In the rows, 100 means zero.
The rows of M fall into several groups, which share some directions, and each row is roughly a mix of its group's hidden directions.
M:
95,77,95,136,114,98,128,98,93,132,111
87,62,122,92,74,94,82,83,122,100,93
99,93,105,138,89,59,100,99,111,123,94
77,81,79,139,80,88,100,109,109,119,109
112,83,110,73,111,132,136,110,93,104,113
125,107,119,71,104,97,93,109,113,57,104
93,54,102,126,77,95,97,124,100,99,96
90,107,103,121,60,107,93,136,102,80,103
85,52,112,125,105,93,90,89,90,116,107
110,75,103,108,108,88,134,110,123,86,68
115,120,87,77,109,102,99,80,98,63,70
68,79,80,128,72,112,99,97,104,104,120
82,75,107,101,110,140,130,114,87,102,95
90,102,70,118,91,77,83,71,95,130,96
82,103,65,123,120,96,100,104,66,110,115
106,128,84,90,114,99,112,68,98,137,110
101,81,116,84,67,128,101,105,99,109,135
111,67,121,94,116,93,74,105,98,69,81
83,113,69,91,92,105,86,59,94,97,76
92,132,103,80,105,99,65,67,96,89,93
93,130,66,115,96,90,100,80,91,125,79
78,73,111,76,96,110,71,74,104,82,113
135,113,113,82,111,102,101,130,82,75,113
118,125,95,103,106,116,137,135,96,111,97
107,113,105,121,55,76,99,96,123,93,111
92,92,102,71,113,130,97,57,112,100,103
96,50,107,128,91,80,91,90,101,103,102
73,115,76,100,89,119,111,66,101,112,123
92,57,119,107,89,118,121,120,86,85,94
84,59,80,119,73,117,102,96,100,112,113
84,77,105,116,83,83,64,69,101,105,110
121,81,113,105,115,107,144,114,117,109,85
109,153,89,73,95,108,92,95,107,100,109
86,117,85,134,65,82,82,97,103,112,92
122,77,115,72,128,90,76,80,93,90,106
128,92,135,97,76,86,81,105,126,90,101
68,108,77,112,102,97,98,60,102,125,106
120,90,132,89,112,97,79,122,101,65,89
112,116,96,78,141,99,112,108,110,109,68
72,80,92,139,71,96,106,111,96,104,86
103,108,97,85,98,132,143,128,105,106,98
79,81,110,113,120,103,121,114,106,63,76
120,116,115,118,126,96,124,135,90,117,101
126,78,94,97,129,104,134,127,92,103,106
122,76,130,88,102,90,83,122,100,93,69
108,121,89,112,80,102,136,76,128,88,105
122,84,103,62,105,129,98,97,108,75,116
99,69,110,85,108,125,124,128,86,84,85
103,125,85,111,102,110,135,138,83,105,95
105,130,69,115,103,101,132,122,89,115,91
95,70,91,101,81,85,69,63,103,93,103
128,107,130,83,128,79,79,108,105,85,94
75,102,119,116,85,86,94,107,75,102,140
95,79,118,89,76,103,58,84,100,94,122
78,137,73,101,95,110,110,78,99,126,107
86,72,97,122,73,119,77,128,99,89,98
74,126,70,103,114,108,114,86,89,114,71
107,85,112,81,90,93,72,126,95,62,86
95,133,84,104,84,82,72,73,110,108,119
79,96,96,123,73,84,75,67,103,104,118
91,77,96,68,128,119,112,82,114,103,78
135,105,96,85,111,95,128,136,109,91,112
75,116,84,111,98,93,104,70,102,119,138
103,54,124,110,117,92,103,92,116,115,81
101,65,130,99,98,81,78,101,121,83,82
88,71,110,121,52,106,98,109,104,97,100
107,106,96,72,140,98,97,111,125,94,73
72,119,81,124,71,117,101,127,92,93,98
117,107,118,91,129,72,67,88,120,104,106
76,73,121,105,95,107,77,95,99,71,128
97,61,102,111,119,83,98,79,73,120,112
86,103,96,69,141,123,93,95,101,76,102
76,94,113,97,70,88,64,83,118,94,116
93,122,102,57,95,128,95,94,98,75,88
105,79,119,117,57,105,102,120,89,91,120
95,96,114,88,55,124,97,88,104,90,128
99,75,82,123,113,73,97,98,75,121,76
86,77,102,73,121,131,89,103,77,121,110
109,94,87,78,127,119,131,90,76,123,102
90,122,69,108,114,111,130,107,88,126,82
94,82,101,69,109,107,59,95,90,73,97
69,99,97,86,118,131,113,112,121,75,86
72,132,83,118,99,89,77,88,118,120,110
82,100,77,107,85,118,129,82,83,111,132
77,117,88,96,75,127,94,96,97,135,120
87,147,77,89,85,94,85,81,108,104,90
100,84,105,76,84,145,115,117,91,89,112
108,139,95,88,119,95,112,88,114,130,121
83,74,102,130,60,100,106,100,94,119,111
95,76,110,72,108,111,99,70,131,119,90
116,118,99,81,121,110,109,141,104,77,84
99,118,93,87,113,82,128,69,122,110,74
103,130,58,112,107,109,124,102,96,121,108
94,81,114,89,77,105,65,122,77,82,114
126,67,114,118,109,95,111,76,129,102,112
89,72,121,108,89,105,59,108,109,78,111
116,92,87,118,65,106,81,75,87,126,109
104,129,69,113,116,86,94,95,113,136,104
106,142,73,86,122,92,112,90,117,108,87
61,105,80,115,74,113,105,81,98,117,119
105,83,136,93,97,102,75,120,97,64,95
74,108,111,95,77,131,76,106,101,72,85
110,79,121,86,87,89,63,86,109,84,126
104,105,99,120,94,121,141,134,96,115,94
113,89,117,127,106,94,109,139,77,123,107
98,118,96,69,117,113,68,79,105,73,99
107,114,100,123,108,120,137,119,84,107,72
86,78,122,115,113,87,89,92,101,54,92
89,77,92,143,97,91,110,95,87,129,86
87,137,77,89,76,108,87,90,104,126,113
133,113,106,62,104,112,93,98,101,67,106
80,105,83,126,137,81,119,108,82,113,94
110,119,96,75,146,92,78,94,94,87,106
90,98,66,112,97,116,139,110,94,120,83
72,67,97,113,92,103,85,70,85,114,119
94,121,78,128,102,77,98,121,114,126,80
89,127,93,147,95,79,115,95,91,111,95
108,93,85,78,94,96,66,106,128,115,68
106,74,104,126,90,86,91,143,101,98,81
92,110,100,107,71,116,99,77,99,121,142
97,88,92,90,73,93,136,110,136,111,89
112,99,108,76,117,89,70,72,122,82,81
80,92,79,99,107,108,120,55,121,112,100
122,137,95,107,91,95,122,114,86,125,123
65,112,74,124,81,104,111,88,100,118,121
110,70,111,113,97,102,107,132,102,60,92
104,52,122,117,82,88,90,100,108,89,111
87,52,122,109,103,126,108,104,89,99,105
104,76,125,127,70,88,73,90,102,105,114
108,63,120,91,117,100,111,98,107,70,72
86,63,116,106,74,117,71,111,94,89,107
124,129,112,76,105,108,108,115,108,63,91
128,123,128,77,115,97,105,96,113,86,128
108,124,92,114,97,94,92,140,76,128,92
78,83,89,105,87,124,103,74,101,84,137
99,106,107,92,119,113,128,138,117,76,83
112,109,92,131,98,84,104,112,90,146,113
119,143,81,101,114,100,131,113,105,111,102
108,124,83,105,125,72,102,81,115,131,111
112,65,133,89,96,103,96,113,92,66,98
In each list below, two rows fit none of the groups, and each other row fits one group, some only roughly. Which are they? Name them in the order they come.
    z_664: 121,129,92,67,126,95,90,97,125,112,93
    z_756: 94,130,73,117,112,108,130,99,89,127,112
    z_387: 76,75,102,130,105,82,67,90,109,97,82
    z_314: 71,66,100,115,82,104,67,104,90,89,112
    z_54: 96,139,82,97,125,89,98,70,113,105,82
    z_938: 73,107,79,132,116,101,128,89,85,120,98
    z_724: 78,92,90,89,95,130,118,64,105,121,117
    z_40: 103,69,137,86,97,102,91,95,93,67,115
    z_652: 116,140,102,72,111,95,82,83,122,112,96
    z_322: 78,110,85,77,96,126,112,81,86,73,122
    z_944: 118,119,93,72,128,111,108,120,99,77,75

z_387, z_322
    z_71: 83,109,91,83,92,131,89,127,82,73,81
    z_214: 110,130,84,106,73,117,120,128,80,109,105
    z_69: 99,136,95,65,122,110,113,89,84,96,81
    z_167: 134,110,118,79,135,81,93,109,102,84,104
    z_725: 87,77,100,141,94,93,120,111,98,132,99
    z_177: 103,64,121,110,76,98,90,127,83,81,110
    z_979: 86,72,99,145,105,84,104,109,76,98,97
    z_955: 92,94,81,117,81,126,118,113,68,97,127
    z_578: 93,47,106,99,99,104,86,85,102,74,99
    z_960: 121,72,141,114,102,101,103,124,100,85,112

z_71, z_69
    z_937: 83,140,92,126,83,94,89,124,101,92,117
    z_618: 92,75,109,134,100,114,125,134,89,102,101
    z_685: 77,103,67,75,115,110,86,68,93,114,98
    z_95: 72,117,82,121,78,106,107,103,82,127,124
    z_124: 110,102,124,81,118,109,85,86,110,55,107
    z_776: 103,60,116,84,90,109,105,111,109,65,84
    z_490: 88,92,83,81,121,96,108,63,117,129,109
    z_932: 95,63,102,109,99,111,126,123,86,128,116
    z_712: 95,80,95,68,135,111,91,68,100,108,99
    z_586: 75,115,79,136,88,86,102,72,90,108,114

z_618, z_490
    z_748: 77,67,122,111,77,97,75,111,108,81,92
    z_952: 117,147,84,80,120,105,107,97,92,93,82
    z_622: 104,81,127,123,62,96,108,118,104,77,103
    z_186: 67,92,89,118,71,120,89,98,87,107,129
    z_195: 111,109,106,99,125,106,126,139,87,100,73
    z_209: 87,122,97,125,102,78,82,71,86,106,129
    z_312: 106,147,96,85,122,89,99,89,117,104,78
    z_278: 86,61,103,137,80,99,110,93,95,108,117
    z_910: 91,101,74,119,108,73,108,94,107,144,110
    z_208: 118,113,108,75,125,78,67,79,105,99,86
    z_425: 74,89,86,120,106,112,133,84,89,120,124
    z_868: 120,145,97,90,113,87,97,114,109,129,98
    z_785: 118,56,121,100,106,90,89,98,119,74,103

z_208, z_425
    z_819: 91,96,54,129,103,95,113,97,85,124,98
    z_975: 135,119,111,76,132,103,106,110,94,78,89
    z_778: 103,84,83,102,126,130,135,103,77,104,113
    z_656: 84,115,112,83,106,100,103,59,116,68,113
    z_348: 98,118,74,116,117,77,111,89,134,111,80
    z_399: 88,108,93,136,88,106,141,80,93,89,104
    z_761: 102,104,69,93,125,100,136,73,95,115,91
    z_600: 104,140,71,81,110,111,104,76,115,93,110
    z_467: 77,96,105,66,126,108,77,74,97,82,97
    z_836: 116,84,108,78,117,96,86,132,113,80,71
    z_22: 88,120,87,109,95,94,107,61,122,132,109

z_819, z_761
    z_606: 132,137,127,75,106,93,97,105,108,94,107
    z_867: 107,60,107,96,72,87,81,92,118,86,121
    z_763: 106,99,85,71,122,101,74,63,94,118,99
    z_87: 106,98,105,133,62,101,105,116,102,130,116
    z_59: 109,59,130,129,107,88,107,116,97,96,102
    z_96: 87,99,108,101,101,81,69,65,133,112,102
    z_273: 95,118,94,116,89,127,117,113,100,133,131
    z_672: 82,147,115,95,111,84,89,85,89,108,117
    z_331: 99,117,79,94,83,127,130,112,103,109,66
    z_73: 77,115,91,101,102,92,82,62,112,130,117
    z_588: 120,79,81,114,96,87,134,109,100,129,82
    z_781: 96,78,110,133,74,103,104,117,77,99,129
    z_146: 114,67,135,112,87,99,103,117,109,71,105
    z_734: 106,65,114,118,122,109,119,126,78,91,93

z_606, z_273
    z_419: 85,91,91,85,94,109,112,49,108,116,115
    z_369: 105,75,123,72,118,109,108,96,92,64,85
    z_137: 103,148,80,96,98,98,114,76,122,110,98
    z_534: 80,48,118,97,101,112,82,91,93,106,99
    z_780: 110,111,111,118,65,109,125,137,102,95,106
    z_53: 123,63,97,95,115,86,101,93,131,93,76
    z_795: 93,154,94,96,102,95,81,113,83,112,99
    z_311: 111,74,106,116,94,82,115,129,105,87,63
    z_323: 130,78,126,94,120,88,84,110,113,71,104
    z_171: 127,93,121,62,124,87,103,90,109,82,94

z_369, z_171
    z_249: 126,99,73,105,125,94,141,93,111,94,109
    z_436: 73,131,85,124,84,83,94,105,108,125,85
    z_635: 97,64,124,87,92,135,105,109,97,82,115
    z_29: 86,114,101,134,66,113,112,106,101,131,101
    z_788: 99,132,104,69,126,115,97,127,86,85,104
    z_807: 81,55,86,92,108,92,70,81,100,94,105
    z_774: 116,107,96,74,124,99,116,57,119,100,98
    z_473: 102,131,71,86,104,82,75,71,97,113,99
    z_182: 84,86,106,100,72,138,80,97,122,104,120
    z_855: 91,74,102,144,95,76,108,94,99,101,74

z_788, z_182
    z_918: 108,64,110,69,114,104,79,102,109,74,84
    z_371: 86,109,130,74,98,116,87,76,94,70,116
    z_374: 78,99,81,129,70,101,113,75,103,102,124
    z_34: 87,69,114,85,76,118,80,83,99,69,101
    z_165: 119,139,93,105,118,89,126,124,88,94,88
    z_218: 83,71,109,120,73,112,106,124,90,72,102
    z_969: 105,113,126,93,88,95,60,130,104,81,109
    z_407: 103,64,123,130,83,86,104,113,102,76,92
    z_366: 117,116,92,69,139,94,96,76,112,96,113
    z_770: 117,115,102,96,77,111,122,120,126,91,65
    z_421: 82,91,111,103,68,97,60,91,86,79,111
    z_532: 119,118,76,117,91,81,124,116,105,88,68
    z_856: 108,86,117,72,92,110,65,78,114,78,109
    z_202: 86,103,102,129,94,87,103,147,107,80,88
    z_764: 79,77,73,120,74,108,98,93,102,133,105

z_969, z_366
    z_860: 112,88,102,77,126,82,83,70,121,121,86
    z_943: 57,64,101,122,91,113,102,92,97,102,112
    z_581: 99,146,72,91,99,91,105,76,106,117,98
    z_26: 93,64,110,103,100,88,83,57,110,94,86
    z_647: 69,74,95,119,94,93,83,62,95,87,93
    z_798: 126,78,113,89,103,93,73,62,109,109,113
    z_739: 91,80,121,112,58,117,109,106,103,95,128
    z_601: 102,64,98,102,124,111,126,122,87,126,105
    z_879: 83,124,93,87,78,86,67,72,119,107,103
    z_390: 100,119,112,68,115,105,78,62,118,98,94

z_581, z_798
    z_224: 115,115,110,73,135,87,71,81,101,104,89
    z_545: 71,84,107,124,67,116,103,105,88,92,127
    z_434: 111,85,94,99,76,142,128,112,91,86,92
    z_501: 100,127,115,95,90,120,99,114,92,57,122
    z_461: 122,69,115,92,112,113,129,125,104,78,103
    z_833: 63,117,104,97,86,116,93,75,104,72,120
    z_889: 92,66,107,116,97,95,84,92,104,88,145
    z_14: 126,77,132,103,81,89,95,125,103,83,119
    z_213: 107,138,85,93,105,105,129,112,97,108,66
    z_76: 86,87,104,98,96,97,56,103,105,61,89
    z_20: 110,105,128,100,90,114,92,139,90,70,116
    z_162: 111,65,101,102,139,107,124,115,94,97,84

z_224, z_20
    z_65: 91,67,105,109,98,132,129,104,89,83,78
    z_875: 101,136,90,91,119,85,113,70,99,124,119
    z_945: 85,118,78,98,85,82,80,66,121,116,112
    z_293: 124,113,147,93,77,112,101,116,102,93,100
    z_334: 109,85,111,62,135,117,95,98,90,84,116
    z_16: 95,86,100,103,84,90,82,87,81,147,119
    z_495: 131,100,97,108,123,71,105,122,116,106,71
    z_122: 103,65,98,103,69,93,63,95,99,100,81
    z_346: 82,102,83,125,65,97,85,84,114,117,123
    z_409: 69,119,72,109,68,112,109,107,95,114,118
    z_427: 92,125,67,96,129,86,95,83,105,130,101
    z_834: 101,144,90,66,97,117,87,109,87,94,110

z_346, z_409
    z_378: 105,84,93,125,65,88,72,129,100,89,100
    z_92: 107,55,120,102,100,79,70,110,102,94,91
    z_403: 76,123,68,116,88,101,126,87,109,123,91
    z_970: 80,107,91,117,71,104,93,114,69,113,131
    z_865: 91,122,99,59,103,127,76,88,88,86,106
    z_49: 119,91,121,105,85,95,77,119,84,59,100
    z_550: 125,91,128,102,93,116,122,139,101,88,109
    z_520: 100,118,74,100,114,87,112,65,115,121,124
    z_714: 85,60,105,121,88,95,88,104,98,132,80
    z_401: 104,97,113,93,86,80,64,70,111,72,97
    z_341: 125,134,100,70,113,89,82,106,104,103,126
    z_307: 121,103,128,94,138,94,112,124,97,78,97
    z_644: 92,128,88,68,126,100,75,96,91,89,78
    z_830: 116,93,97,82,126,86,99,62,127,112,88

z_378, z_714
    z_261: 116,60,121,77,96,118,86,88,99,79,91
    z_24: 76,102,74,133,84,92,118,113,93,127,111
    z_254: 69,75,82,116,86,100,104,80,96,126,123
    z_497: 61,141,92,101,94,98,92,75,107,102,108
    z_646: 94,56,96,106,92,98,78,78,92,120,122
    z_890: 85,82,109,125,68,86,85,78,107,120,120
    z_115: 101,62,123,117,67,103,89,105,84,109,113
    z_783: 89,65,110,96,81,103,65,70,106,97,103
    z_835: 127,114,97,70,126,100,111,81,111,113,73
    z_199: 81,133,72,127,104,92,107,118,122,95,88
    z_633: 87,58,107,121,76,107,98,121,88,82,108
    z_623: 81,68,115,133,92,87,95,80,101,125,103
    z_933: 76,75,100,102,72,112,86,100,111,84,137
    z_470: 82,91,105,127,68,110,112,120,93,116,130

z_115, z_933
    z_141: 124,118,105,105,94,101,128,137,108,128,108
    z_551: 101,115,106,73,89,100,69,74,121,124,115
    z_108: 94,142,66,114,110,86,115,110,90,113,101
    z_189: 139,108,110,85,124,90,118,122,89,97,78
    z_882: 104,52,122,107,99,89,105,102,111,69,98
    z_911: 117,88,88,94,126,86,137,71,118,99,96
    z_502: 96,69,113,103,117,105,97,121,75,68,78
    z_191: 91,115,104,115,87,105,116,144,69,89,95
    z_961: 86,57,107,130,88,105,117,97,88,80,100
    z_531: 120,120,108,59,98,110,76,77,111,115,100
    z_145: 78,114,96,101,76,91,78,68,111,95,132
    z_264: 117,117,95,84,129,79,111,73,124,111,83
    z_247: 95,133,88,92,93,141,100,111,87,75,97

z_531, z_145
